One hidden turn or mirror swaps the rows below in pairs. Which row is each named row swapped with?
The rows were stretched afterwards, more along some directions than others.
J_503: [-18   6  16  -4   1  -7  10 -17  18   1  21   7   0  42   8  11  29   5]
J_202: [-25   0  17   1 -39  12  -6  -5  -1  -3  15   9   5  30 -29  11  19  -3]
J_544: [  2  -6 -14 -15  -8 -22  12 -44  -6  -6  24  24 -30  12   4  -5  -2 -19]
J_547: [  5   8  -8  27  -7 -10  18  -7 -20   5 -10  12  -6   1 -15 -19  -6  -5]
J_733: [-17   6  19  16 -27 -12  -2  -6  14  -2 -16  -5   3  19  -1  12  35  -4]
J_651: [-28   7   1   2  -3   1  24 -14  32  -2  17  -8 -17   7  -9 -18  10  11]
J_135: [  7 -11 -11 -17 -15 -14  24 -44   7  -2  23  20 -32  19   3  -7   0 -20]
J_168: [ -9 -16   4  -9   8  -7  -4 -19  -2   7 -11  11 -26 -12   5  -1  -5   6]
J_409: [-10  28   7  16  -8 -24  14 -15 -27  -4   0  26 -13  52   4   1   2   1]
J_235: [ -1  -4   5  21 -41   4  -5 -26  22  -5  30   5 -24  35 -24 -21   5  -4]
J_648: [-35  -7   7  13   4   6   0   0 -18  11 -13  -8   0  -8  13  -6   9   3]
J_596: [-18  10   7   3  -2  -8   7 -18  16  -6  18   7   4  40   9   9  25  12]
J_514: [ -9 -22  18 -42   0   1  11  -2   7   0 -17  -5  -2  -6  -2  14  -3 -20]
J_244: [  3  -9 -11 -17 -16 -13  15 -39   2  -6  22  17 -27  23   2  -3  -2 -23]
J_680: [-17   7  19   0  -9  -3  15 -15  18   2  19   8   4  63   6   9  30   8]
J_790: [-15   4  16  -5  -5  -8   7  -5  20   0   9   1  10  49  11  15  35   5]
J_477: [-17 -17  12 -38  -3   1  10  -7  -3   1 -26  -2  -3 -10   1  16  -7  -7]
J_789: [ -7  -8   7  18 -41   7  -7 -17  26  -8  30   4 -11  40 -23 -15  18  -1]
J_130: [  3  -6 -11 -12 -13 -15   2 -45  -2  -5  27  20 -31   5   2  -3 -10 -26]
J_640: [-33  -8  19   0 -35  16  -1   2   8  -5  23   2   3  38 -25   7  41   6]
J_500: [-25   0   6  -7 -19  14  12  -2  25   1  15 -12 -10  17  -6 -14  -3 -25]
J_918: [ -4  -8  -4  20 -41   1 -14 -22  12  -7  20  13 -12  25 -26 -14   6  -2]
J_505: [  5  10  -7  27  -8  -7  19  -4 -18   9  -8  11 -10   0 -11 -16 -12  -5]
J_137: [-25   5  11  -7   4  -7   6 -12  12   1  17   8   7  41  12  15  28   4]
J_791: [-41  -7   7  13   4   6   3   8 -26  10 -20  -7   7   8  17  -5  22  15]
J_985: [-15   6  15  16 -21  -6   9 -12   8  -4 -12  -9  -1  18  -1   5  25 -10]
J_510: [-19   5  12   0  -4  -8   4 -17  13  -3  15   4  11  49   6  13  30   2]
J_489: [ -3  22   2   8 -16 -34   6 -20 -20  -7  -7  31 -16  38   3   2  -2  -3]
J_904: [ -4 -14   1 -10  14  -8  -1 -17  -3   2  -4   9 -30 -13   3  -2  -9  -1]
J_727: [-21   5   3   4  -4   5  36 -18  28   6  19  -4 -33   7  -7 -25   9   6]
J_579: [-10  11   7  -1  -4 -13  10 -14  18  -3  12   7   1  50  10   8  23  15]
J_779: [-39  -6  -4   6  -3  -3  -2  -4 -23   8 -16   0   5  -6  21  -1  10  11]
J_487: [  9  -4  -7 -12 -14 -12  13 -34  -5  -3  19  22 -32  24   7  -1  -4 -18]
J_908: [ -4 -12  14 -34  -2   1  17   4   6   1 -23  -3  -8 -11   1  12 -11  -7]
J_312: [ -1 -10 -14 -13  -8 -12  12 -43 -10  -4  16  20 -32   5   1   0  -5 -23]
J_253: [ 10  15 -10  16  -5 -20  19  -9 -12   7 -16  17  -3   0  -4  -9 -16   0]
J_132: [-14   2   8  -5 -28   8  11  -9  24   2  19  -5 -19  21 -14 -16  -7 -29]
J_319: [ -7  -5  -3   0   8  -8  -7 -22   0  -1   0   7 -29  -9  -3  -7 -14   0]
J_972: [-43   0 -13  10   9  -7  -6  -2 -32   5 -27  -4   9  -7  18  -4  11  13]
J_149: [-13  -6  11 -13 -24  12  13  -5  22   4  17  -7 -23  17  -7 -11  -4 -30]
J_797: [ -6 -19  20 -35  -1  -1   7  -3  10   1 -17  -1   6  -4  -5  16  -9 -20]
J_813: [-29   5   0   1  -2   1  23 -17  27   2  11  -9 -24   0  -7 -19   9   8]
J_657: [-35  -3  16  -1 -35  15  -7   5   8  -8  17  -1   9  22 -19   8  21   3]
J_22: [  4  12 -12  25  -6 -13  22  -8 -15   3  -8  12  -9  11  -9 -21 -13   5]
J_760: [ 10  14  -1  28 -17 -14  19 -20 -10  12   1  17 -14  15 -14 -23  -3  -8]
J_786: [-29 -15  12  -2 -31  12  -2  -4  -5  -3  15   7  -5  27 -19   9  32   9]
J_785: [-40  -5   0   9   8   2   9   2 -18   9 -19  -7   7  -3  20  -9   6  16]
J_375: [  7  -6 -10 -12  -8 -19  15 -45 -13  -2  20  26 -33  22   3  -2  -2 -19]

J_640 pairs with J_514
J_409 pairs with J_985
J_489 pairs with J_733
J_149 pairs with J_651
J_132 pairs with J_813

One hidden turn or mirror swaps the rows below in pairs. Which row is each named row swapped with?
The rows were stretched afterwards, more along some directions than others.
J_30: [-25 -39   0 -19   8  -8 -16  -8   6 -14  -2 -16  12  13  -6  -1  23 -20
   5  17  -2 -21]
J_212: [-14 -32  -9 -25  26 -11 -12 -15   5 -27  -6 -22  23  12   4  11  35 -10
   1  19 -12  -2]
J_285: [ -9  -9  13 -11  20   1  -2 -20 -17   9  10  41 -12 -10  15 -21  10 -40
 -30  11  16 -27]
J_517: [-13  -8  21  -9  -1  -8   5 -21  -7 -17   4  -9   9   6 -22 -13  18   5
  19  12   2   1]
J_804: [  3 -11   4 -29   3  -5  14 -36   1 -29 -12  -9  32  18 -26 -21  29  27
  -9   0 -18 -13]
J_447: [  4 -13  18 -16   1  -1  16 -34   9 -23   0   1  11  17 -25 -21   2  10
   3  16  -7 -31]
J_95: [  7 -31  33 -18 -10   6   7 -20   7 -17  15  33  -8  -2 -19 -30   5  -2
 -30  -4  10 -24]
J_255: [-21 -35   0  -4   3  10  10 -20  -4   3   9 -10   7  -3  -5 -11  10  -3
   4  21   7 -15]
J_143: [-15 -25  15 -25   6 -18   4 -30   7 -13   1   3  12  12  21   9  35  -2
  11  16  -4  24]
J_969: [-25 -35  -7 -11  19  -3   6 -26   3 -29 -16 -19  16   9   9  -3  33   8
 -22   5   3  -6]
J_107: [  5  -4  22 -37 -17  -5   3 -37 -10   8   2  23  14   5 -10 -21  -5 -16
 -10  10  -2 -34]
J_808: [-11 -19  21   4  10   0 -15 -11   4  -5  -8  30  -6   7   7  -5   4 -30
 -45   2  13 -15]
J_965: [  5   6  -2 -22  12  -3 -12  -7  -3   4   1  18  14  11  21  -6  18 -16
  -3   2 -11   6]
J_27: [ 10   0  29 -28  -8 -17  15 -38 -11 -22  -8  21  15   7 -24 -13   9   7
  -3   4  -9 -11]
J_618: [ -4  -6  17  -6 -17  13   2 -18 -11  15  14  44 -14 -13  -6 -36 -11 -13
 -13   3  13  -4]
J_669: [-17 -36  -3 -22  26  -8  15 -41  -1 -29 -11 -24  17  -6   4  -7  35  -9
   2  17   6  -1]
J_825: [  2   3  13 -17  -3 -13 -17 -12 -22   1   1  46   0  -3  -9   4  27 -21
 -34 -13  -6  10]
J_920: [ -6 -12  25 -10   0  -1  11 -32 -11  -1  -9  -1   6  -9  -6 -12  16  -2
  26  13   3  -8]
J_162: [ -4 -24  27  -3  -9  -6  -2 -24  -5 -21 -21   1  20  13 -20   4  13   9
 -11  -3  -3  -7]
J_399: [-26 -28   4 -14  -1 -15  -9 -15   1 -23 -11 -36  27  20  -7  15  23   1
  21  15  -8  -5]
J_478: [ -1  -6  22 -19  -1   5 -11 -15  10  21  10  37  -5   4   0 -31  -4 -33
   2  17   0 -21]
J_589: [ 11  15  -6 -12  -5   2 -17  -6 -29   8   3  45  -8   5 -17 -10  -3 -10
 -23   1  -5  -3]
J_217: [-24 -27   5   1  -3  -6  -2 -27 -15 -20 -19   2  18  11   4  14  15   1
 -25   4   4  -1]
J_29: [-12 -20   7  -2   7 -10 -15 -10 -15 -13 -18  21   7  13   9  16  23 -14
 -35  -7   3  -3]
J_570: [-11 -18  13 -11   6  -7 -10 -17 -17 -20  -1  13  -4   4  20 -10   9 -19
 -27   4  20  -9]
J_403: [-14 -15  19 -12  -1 -15   0 -18   0 -15  -1   1   0  26  18   3  14  -2
  26  16  -1   6]
J_39: [-27 -19 -13 -17  -2 -15 -21 -18 -19 -19 -13 -10  22  12   4   9  16 -21
 -11  10  -3   9]
J_951: [ -5 -14  24  -8  -4   6  27 -40  -5 -17   7  31  -3  -7  -7 -38 -10   5
 -21   8  21 -15]
J_6: [ 15   8  23  -6 -16  -3 -13   6   5   2   6  19  -5  14 -21 -17   3   7
   8 -11  -7  -5]
J_411: [  3  19  13  -9 -13   1  -7 -20 -22   8  -5  43   4   8 -22 -27  -6 -16
 -48  -9   2 -25]
J_227: [  0 -22  28 -17 -13   0   6 -24  -7   8  21  35  -8   0   4  -9 -10 -17
  -5  21  10 -16]
J_545: [  3  -3  33 -20  11  -9   0 -15  11 -10  -1  31  -1   2  13 -22  27 -18
 -23 -10   4  -1]
J_963: [ -8  -9  16 -15  -1  -9 -12 -11 -11  -2  -3   8   0  12 -13  -2   5 -15
   1  11  -2 -28]
J_475: [ 10   6  21 -22 -12  -6  -1  -7  -4  -1   9  10   4   6 -11 -14  11   9
  35   1 -11   8]
J_128: [ -8 -13  26  -6   6  -5   2 -25  -3  -6  -4  15 -11  -2   4 -19  -1 -35
 -14   8  23 -19]
J_898: [ -7 -14  29 -12   7  -2 -11  -4  -2   5  14  25  -9   8 -15 -24  17 -24
 -14  -3   9 -21]
J_621: [-12   2 -10   2  14   2   5 -19  -2 -14 -11  -3  18   7  -3  -9  18  -2
 -40  -6   2  -4]
J_179: [ -4 -23  29 -29   8  -3  10 -40  22  -2  10  22  -1  -3  -2 -33  20  -6
   1  26  -4 -16]
J_423: [-10 -40   8 -15  20   6  10 -30  -9 -16   8  24   3  -3  -3 -23  30  -2
 -38   1  10 -12]
J_134: [-18 -31  18 -14  33   0   9 -16  27 -15   2 -19   8   1   9 -25  41  -9
   3   8   9 -18]
J_476: [ 10   2   8 -10 -15  13   6 -19  -7  -5  15  39 -13  -6 -12 -22 -17  10
   1  14  -2  -4]
J_945: [  3 -16   9 -13   0   9  -1  -8  17 -15   3   0   0  13 -26 -31   7  15
   0   4   0 -13]
J_987: [-12  -6   7  -9   0   0  13 -25  -4 -16  -8   9  14  -6  -7 -25   8  -5
 -45  -9  13  -5]
J_782: [ -7   2 -17 -17   1  -1 -30  -1 -13   7   2  15  11  11   0   6  10 -24
 -23   7  -8  -5]
J_473: [-15 -24  -2   5 -11  11   5 -16  -5 -20   6 -22  17   4 -21  -2   5  17
 -12   2   4   5]
J_398: [-24 -36  15  -8  11   0   2 -21  12  -6   7   0   9   0 -15 -14  33  -7
  -3   7  -1   3]
J_628: [  5 -18  20 -17  -2  -2  -8 -23  10 -14  -9  19  11  23 -12  -2  16  10
  -9   6 -11 -11]
J_907: [-26 -14   2 -13   4   1   1 -21  -5  -8   1 -16   0  -5  22 -22   8 -23
  15  17  16  -2]
J_224: [  5 -14  25  -6  -4   2   2 -10 -14 -12  16  38  -7   9   4 -10  -5  -9
 -23  -4   8  -9]
J_250: [-10 -15  -2 -28   1 -11 -15 -19   2  -2 -10  18  15  11   1 -11  22 -21
 -42  -8  -3 -14]
J_358: [ -5 -18  26  -5 -19  -9   4 -39 -11 -26  -5  13   8  20 -21   7   7  21
   8  11  -8  12]
J_930: [ -6   7  12  -9   6  -6  12 -14   0  -8   0 -15  21  -3 -22 -14  22  13
  12  -3  -1   4]
J_916: [ 17  -2  21 -37 -10 -20 -13 -25 -15  -1 -10  45  10  19 -13   0  11 -13
 -21  -4 -17 -24]
J_453: [  2 -10  17 -26   7   3   0 -22 -13  10  16  45  -4 -20  -4 -30   9 -36
 -31   9   6 -24]
J_595: [-23 -38  16 -15  16  -8  -2 -34  -1  -9 -10 -12  13 -10 -18  -9  43  -6
   2  17   3 -10]
J_165: [-14 -26  13   7   2  14  25 -33 -12 -24   2   6   6 -10 -12 -26   9  17
 -32   2  21  -4]
J_756: [  1 -14  -3 -13 -10   5  -5 -22 -14   3  10  39  -7  -5 -16 -24   1  -3
 -17   8  -2  -6]
J_815: [  7  19  12   2 -10   9  -6  11  13   4   8   3  -2   0 -19 -14   3  14
  14  -7  -6   7]
J_170: [ 13  17  16 -17   3  -2  -5  -9 -10   7  11  39  -3  -1  20 -12   5 -16
 -29  -1   0  -4]
J_751: [ -6   1  10 -36   0 -21   0 -46  -8  -9 -22  15  27  14  13   1  34  -3
 -16  -2 -12   9]

J_217 pairs with J_399
J_473 pairs with J_358
J_30 pairs with J_29
J_756 pairs with J_6
J_134 pairs with J_285
J_618 pairs with J_475
J_930 pairs with J_951

